Where one turn sends some rows of the set: a few examples, then the rows asked:
z267: [ -8 -15   8  -3  -1  -4  -7  -2   9   8  11  -4   4 -15   6  12   1   3
  -1   3   1  20  -3   1  -4 -20 -17   1]
z16: [ -2   7   2   4  -9  13  -1  -5   7   5 -24  -3 -12  -4   3 -15  -8   3
   2   6   5 -24  -8  -2   7   8   2  -2]
z502: [  9  -5  -4  13  -4  -7  16  -6   3  -8  15 -16  -3   4 -13 -26 -15  -8
  19   7  -4   0  -2   0  12  -2   9  10]
z908: [  4  -2  -2   2 -17   7  17  -5   6  27   6  -5 -15  -4  -2  -7  -3   7
  -9   6 -18  11   8   1   3  15  -6 -10]
z779: [ 12  -5  -6   4  -3  -6  15  -7   3  -7  17 -19  -4   2 -11 -23 -24   0
  17   0  -3  -2  -4  -9   3  -2   9  16]
z165: [  8  -8   4   0   9   1  -4  10   6 -19   2  -1   6  14  -2   4  -1   6
   1  -7   0  15 -12  -7  -7 -13  14  13]
z868: [  9  -8   4 -10 -10   8  14  -1   5  19   6 -11 -16   2 -10  -8  -2  12
 -12   0 -17   7  15  -6   2  11  -8  -6]
z430: [  0  10   5  12  -6  13   5 -10   3   5 -23   0 -14  -1   3 -14   1  -1
   6   9  -2 -17 -13  -3  12   8   3  -6]
z77: [  2  -3  -8  -3   5  22 -11   5   4  -5 -13  -8   0 -20  21  -8   7   0
 -10   0  11  11  -1   0   2  -8   3  13]
z200: [ -1   5   0   2  -6   1  -1  -6   3  11 -22  -4 -17  -2  -5 -18  -1   8
   3   6   3 -24 -15   3  -1   5  -3   1]
z182: [ 12  -1  -6   8  -8  -8  10  -5  -3  -3  22 -18  -3   3 -14 -22 -22  -3
  11  11  -8   2   0  -3   6   0  10   5]
z740: [ -8 -15  10  -3   3   2   0   1   9  10   8  -3  10 -14   8  14  12   0
  -1  -1   7  21  -9   0  -2 -12 -13  -1]
z732: [  3 -13  -5  -4   3  22 -17  -2   3  -9 -11  -2   3 -15  17  -7   5  -5
  -6   4  10  11   2   3   9 -12   9   4]
z451: [  8  -8   0  -2  16  -7   0  12  10 -15  10  -1  -3   8   6   5   1   3
  -5  -4   2  16 -12  -8  -2 -10  17  12]
z99: [  6  -9   5  -2  12   4   3  11   3 -18  13  -7  12  10   2   7   3   1
  -1  -6   7  17 -12  -8   1 -10  10  12]
z392: [ -2  -4   3  -7 -14  12  16  -2  10  25   9 -11 -14  -4 -15  -1  -6  13
  -4   3 -15  13  13   1   3   8  -7  -3]
z180: [-10 -12   8  -3  -2   1   0  -1   5   6   3  -4   3 -17   4  13   3   3
   2   5  -3  28 -14   4  -8 -17 -11  -2]
z265: [ 13  -6  -5  -2 -10  -2   8  -4  -7  -8  14 -23   0  -2 -10 -29 -20   5
  17   8  -6  -3  -1  -2   2  -4   2  13]
z807: [  4   9  -3  12 -10   8   4  -9  -1   4 -19  -1 -16  -2  -2 -18  -3  -1
   6   8   4 -21 -10   5   2   7  11  -4]
z273: [  0  -7  -2  -1   7  24  -9   2   2  -7  -6  -6   8 -16  17  -2  14  -3
  -2   3  19   7  -8   2   6  -9   7  14]
z375: [  5  -1   7   1 -13   9  20   2  14  20  14 -11 -14  -7  -7  -5   2   9
  -1   9 -18  13  10   1   9  12  -3  -8]

z180 goes to z732
z273 goes to z99
And these:
z807 goes to z182
z200 goes to z265
z165 goes to z267
z502 goes to z375
z392 goes to z16

Where one turn sends some rows of the set: a few examples, then the rows asked:
z528: [ 15 -18   0  10 -13  20   5  -7  -3 -19  18  13  -7   4 -21  -9  -6 -12
  -3]
z546: [ 16  -1  16   2  12   2   0   1  -4 -35  -1  -6   9 -10   3  -8   7  -4
 -13]
z472: [ 15 -18  -3  -1  10  31   9  -9  -4 -22  -2  -9   5   2   7  -4  -4  -5
  -2]
z550: [ -1   0  -9  -8 -10   8  -8   0  16 -27   2  13  -6  13  -6   1  -4  -3
 -14]
z495: [ 17  -5   5  13   3   9   2   5  11 -17  12  18  -2   3 -22 -13  16  -9
  -6]
z45: [ -2   7  -6   2  13   3   9 -11  -7  -5   4  -8   7   0  -8 -24  17  -2
  -5]
z629: [  7   1 -14  -2  -2  14 -15  -9  11   1  21  -3   8  10  10  -9   1  -6
 -19]
z262: [ 11  -9  -3  13 -13   9   1   2   3 -21  20  16  -6   3 -23 -10   8 -10
  -1]
z176: [ 10 -14  -4  -7  19  -3   1  -9   8  -9   4  -6  -3 -14  -2   8   1  -3
 -30]
z569: [ -6   9   3  -2  -7  -9   1 -15  -6  -8  11  -3   0   5  -6 -20   8  -2
  -3]
z447: [  6   3 -14  11  10   0 -12  -3  -8 -10  21  -3  17  -5  -4   8   8   5
 -25]
z330: [  0   2  -8   0  13  14  16  -5 -17  -2  -8  -6   9  -2 -17 -10   6  -1
 -18]
z810: [ 13 -18   0  -5  -7  14  12  -8  -7   4  13  -3   4  -8  10  14   4  11
 -14]
z990: [ -6   3   5  -5 -15  -1   7 -18 -13  -1   6   5  -4  12 -10  -5  -8   2
  -9]
z518: [ 24  -9  14  18   8  18   8   1  -1 -15   7  13   6  -1 -21 -10   8  -6
  -9]
z493: [  9  -7  -3  -1 -28  13  -5   6 -16 -16   8 -11   1  -3   1   6   1  -3
 -26]
z316: [  5  -1 -11  -3  -7  14 -17  -8  18 -11  13   0  -5  14   7  -6   2  -7
 -23]
z237: [ 23 -16  13  13  -2  21   7  -5  -8 -20   9   8   0  -2 -23  -9  -7 -13
 -12]
z664: [  7   4  -8  18   7   5 -13  -5  -4 -15  21   1  12   4   2  10  17  13
 -18]
z150: [ 12  -9   5   0  17  -1  -3  -5   4 -23   0 -10  -3 -15  -1   3   9  -4
 -32]
z962: [  7   7   6   8   4   5  -2  -4   5 -24  12  15  10  10   4   5  13  15
  -2]
z90: [ 10  -5  -1 -10 -26   5  -6   4  -5  -6  12 -11   5  -7   5  -3   0  -8
 -27]
z233: [ -2  -3  -1  -7  -1  12  15 -12 -15   1  -8   2  -1   7 -17  -2 -10  -1
 -21]
z172: [  4 -10 -16   2 -18  21   0   5 -16 -29   2  -2   6   3  -9   7  -8   0
 -10]
z790: [ 15 -22   0   0   2  28  11 -11  -3  -4   7  -6  -3  -1  12  10   4   7
 -15]

z233 goes to z330
z546 goes to z962
z316 goes to z493
And these:
z495 goes to z262
z90 goes to z810

Where one turn sends some rows of the set: a few examples, then the rows asked:
z161: [  1  15  -7   1  26   3  10   4   7  14   1   7  13  -3  -1  -2   6   2
  14  -9   8  -2  11  13   1 -10   0  10  -2   3  10  13  -6  -4  15  -2
   6]
z669: [ -4   4  -7  -8  42  -2  -7  -3  14   7  -7   2   5  -2   2  -5   0   4
   8   2  -2  -7   4   1  -3  -3  -4  11  10  -5  -1  -1  -2  15   5 -13
  -8]
z69: [ -4   3  -4  -9  17 -12  -7  -9  -5   0   4 -14  -2   3   3 -17  20  10
   9  14 -22  -3  13   2  -5   1  10  -4 -13  -6  -6   9   8   7 -10   6
  -2]
z919: [  1  24  -3 -25  -5 -11   4  -3   3  -4  10   3   0   1   3   1  11   3
  -5  -7   7  -4   1  15  -1  31  -6   4 -14  -5  -5   4   2  -7   4   9
 -10]
z129: [ 11  -2 -16  -4   3   4  -9   2   7   8  -8   6   8  -5  -9  -5  -7   8
  13 -11  -8  -3   1  20  12  -4  10  17   1  -9  10  12  -5  -7  18  10
  -1]
z80: [ -9  19  12  -2  -1  -3  -6  24  -3  -9  -2  17   2  -2  12  -4   0  -4
   5   5   9 -16  16   4  -4  -6   6   5  -5   7   8   4   5  -5   5  -3
   5]
z605: [ -3  15  -4  12   6   8   9  13   0  -8  -6   4   7   5   7  -4   6  -5
  16  -6   1  15 -12 -11   8  -4  -6  16  -7 -10   8   0 -17   6   4   3
  14]
z363: [  1 -20  -3 -16   6   4   6 -19  20  -3  11  -2  -1   0   4   4   3   5
   5 -10 -11  -4   2  -1   5   3 -14   0  -1 -23 -12  -7  -4  -7  10   2
  23]
z782: [ -1  15  26  -4  -3  -1   7   2 -20 -11   4  11  -2   1   9 -10   5  -7
   2   7   6 -11   4  -6   8  -5  -7  -1   3   1   8   9   7  -4  -7  -5
   5]
z820: [ -1  -1  -7 -13   6   4 -15  -5 -21 -13   8 -25   9   5 -11   9   3   2
  -3   6  -8  -1   8   8   1   1  -2   3  10 -12  17  -4  -2   9   8  -4
 -12]
z675: [ -4 -13   0  13  -7  -5  -9 -19  11 -11  -5  -6  11   6 -11   3   8   2
   7  14  -5   7   7  13  10  -1 -17  16   1  -7  -6 -14  16   0   7 -11
   1]
z22: [  3  -3  10   3 -14   3  -8  -6   5  -2   4   1   1   0   0  -1 -10   4
  -3  -3  -4  -8  22   9  -2 -12   4  12   8  -4  -4   0  -1  -5  14  25
 -19]
z19: [  9  -6   3  16  -2   6  12   7  -5   6  -2 -12  -8   6   3  13   1 -11
 -10   5  -8  -2  -6  -5  11  10   2   5 -19   8  -6  11   4 -10   0  -1
  -4]
z995: [  5  -5 -12 -16   4  14  -1   2  22  -9  -1  12 -20 -14  17 -13   7 -14
   6  13  -1  -4   5   2  -4  -5  -6   3  -3  -6   7  -1  -7  -9  13   4
  -2]
z345: [ -3  14 -10 -10  -1   0  -4  -5   6  -6  -8  -1   2  -1   1  -4  28   2
   2   0  -1  -6  28  11  -5  13  -6  -5  17 -12  -1  -2   2 -14   6 -19
   4]
z468: [ 11  17  -6 -25  -1  -2   1  -6  -1   7  20 -12 -15   7  -6   3   4  -1
   0   6  -5  -1   1 -19  -4   9   3  11  -4   7  14   1   5   4  -6 -13
   7]
z865: [ -7 -10   0  -1 -20  -4  -3 -18   9 -11  -1   0   4  32   5   7   3  -5
   8  17 -12  -5   3   7   4   2 -10  11  -6 -15  -7  -7   6  -7   0  -9
   9]
z289: [ -1  -7  -1  23   6   5  -5 -13 -13  -2  10   3   2   2   6   8  17   0
  11   4   4  -5   5   1   0 -19  -8   0 -25 -10  -2   5   1   3  12  -8
  11]
z688: [  4 -21  -4 -14  20  -5  -6   2   1   3  -7  -7   3   1   6 -10  18  -1
  -3  22   2 -18   6  -1  -6  -2   4  -3  -2   1   1  -6  17   5   5 -13
  12]
z775: [  0   8  16 -30   5   1 -11  -3 -12  -1  14   5   7  -7   1  -2  -6   9
  -5 -18 -13 -11   0  -2  -6   0   6  -6  -8 -13  -1  10  -5   5  -4  -2
   4]
z873: [  3  -3 -15  -5  -9  13   7  -3  -5   3   4  15   1   3   6   5   5 -13
  -2   6  -6   2  -6   9   9  12 -13 -12  -3 -23 -17  -7  -7  -2   6  13
 -13]
z439: [ 11  -8  -8  -6  24  -3   8  -5   6  12 -10   3  -1 -10  18  -7  22  -5
  -2  -8  -5  -6  -4  -5 -10   2  -5  -2   1  -8 -13  -3 -17   1  -4   9
 -13]
z650: [  7   0 -13  -5   5  -4 -21 -10  13  13 -15   7  12  -2  -5   1  -2   1
   9  -6 -13   2  -2  20   5  -8   2  15   5  -6  -6  -7  -3  10   3 -20
  -6]
z474: [ -1  18 -11  -3   5  -9 -15  -6   6  -6 -13   1   6   1  -1   5  11   5
   2  -4 -16  -2 -15   5   0  13 -16  20  -1  -7  -4   8  -3 -18  -8 -20
  -8]
z904: [ -7   1  -8   1 -14   3  -5   1 -10 -13   0   2  -5   5  -6  11   6   9
  -7   0  -9  -1 -13  -5   1   5   6   6   3  -6  -4   3  -1   4  -5 -21
 -33]
z326: [ -1   2 -15   9  -4  -5 -10  -4   1  -6   6 -11  -8  11   9  16  -3   4
  16  16 -17  -1   1  16  -3  -6 -16  10  -2   6 -12  -5  -4   7  -5  -5
  17]
z573: [ 11   7  13  -2 -16   0  -1   2   7  -3   0  -7   2  -5  10  -4  -6   3
  11   8   2  13   1  17  -9  -7  -7   2 -16  -9  14  -5 -11  24  11  -1
   1]
z429: [ -7  12   5 -16 -14  -2 -10  -9   3  -1 -17   5  -5  -2   6  16   2  -4
  -5 -14   8 -15   0   0   0 -21   1  15   1  -2  -2  -6  14 -10   2 -15
   0]
z354: [-18  17  -3 -19  -5   1   4  -1  -6  -4  -9  13  11  -9  -4 -13  21 -11
   5   0   4   2   0   0   7 -11  -6   1   1   3   6   6  11  -5  -8  10
  -1]
z705: [  0  -4  -8 -15 -15  -1   3   2   5   0 -14   1  -5  -2   7  -1  -8   6
   4   2   4 -10  -3   6  -3  -4 -17   8  24  -7  -7   2   0   5   9  27
  10]
z258: [ 17   0  -7   0 -20   5   0   9  -5  -5   1  -2  -5   4   4  -2   6  25
  -4   4   5   2 -16   4  -4   8  18  -3 -16   0  -7   8  -7   5  12  -2
  -5]
z50: [ -5  -1  -9   0   4  -2  23  -6  12  -4 -10  -1 -14   3  -4   3  22  15
  -7  -5   3  -3   7 -16  -8  10  -3   0  11  -5  -7 -12  -3   3   0 -11
 -18]
z903: [ -7  -5   6   4  15  -4  -8 -16  10  -9  -9   0 -15  -6  15   8  -6  15
  -7   1  10 -16   4   6 -12   0  -9  10  -4 -17 -17  -6   0   1  14  11
   0]
z896: [  1   1   8   4  -2   1   3  14  21   3  -5  -9  -1   0  -4  13   9   9
  -1  10   9  -5  -6 -17  -6  20  -8   6  -2   4 -22   7   1  -4  10   6
  -6]
z735: [  0  -4   4 -19   7   3  -7  -2   3  -3  11   3   5  -5   6   2   0   4
   8   1 -12   2 -11   0  -2  -1   0  -4 -25 -11   0  -1  -3   0   0 -17
  35]
z450: [  5   1  -5   3  -7   7   5   5   5   5   3   1 -10  -3  -8  -1   4   4
  11  15 -15  13  -3 -17  -1  11  -4  -6   9 -24  -5 -11  -2  18   0 -10
  16]
z469: [ -1  -2   3  14  -7  -7  -4   7  -1   2 -10   2  -1  -3 -13  -1  16   8
 -22   0 -11   0  -1 -10   8  23  17   7 -12  -5  -1  -6   1   8  -3   9
   2]
z870: [  3   1 -15   2   3  11  21   3   8 -13  -1   3 -16   6   5   0  12  11
   2   7  16   1  -9 -11   8   3  -3   6 -17   7   4  -7  -7 -12  13  -3
   5]
z286: [  2  -9  12 -18  14  -2  -5  -2   0  -5   0  -2   0  -6  -1  -1  16   8
   1  29 -10  -8  -1  -3 -22   4   8  -7  -8  -4 -12 -15  10  -1  -6   1
   8]
z524: [ 20   5 -14 -12  -6   7  -7  -4  -1  13   0 -19   8  10  -5   3   7  16
  -8  -6 -13   1  -5  -3 -11  -6  12  15   6  -7   2  10 -10  -1   9   9
   5]
z725: [ -1  -8   5  -5 -19  -8  -2  -2   5 -10  20   3  -1  -5   3   7   9   5
  -7  -4   1  -8   7   5  -2   2   7  12  20  -7  -2  -5   2  -1   8  31
   3]
z18: [-12   9  10 -13  -1   1   1 -15   6 -10  17  11   8  -7  -4  12   2   1
   0 -26  -9  -5   8   0   7  -1 -16   3  11 -18  -7  -2  -5  -8   1  -1
   1]
z231: [ -2  -9   6 -10  -3  -5 -14   6  -6  -6  -6  -7   2  -8 -11  -3  19  15
  13  -6  -3 -14   2 -12   1  -9  21   6  -5 -24   6  10  17   1  12   1
   5]
z916: [ -4   2  -2  -2 -12   6 -11  -2   5   8  -7   8   2  19  -8   4  15  -5
 -17   6   3 -13  -4 -29  11   5  -9   7  -3   7  -8  -1  -5   1   2  -3
 -10]

z439 goes to z474
z820 goes to z573
And these:
z669 goes to z650
z725 goes to z782
z50 goes to z904
z231 goes to z289
z326 goes to z705
z873 goes to z919
z735 goes to z363
z675 goes to z22
z19 goes to z896

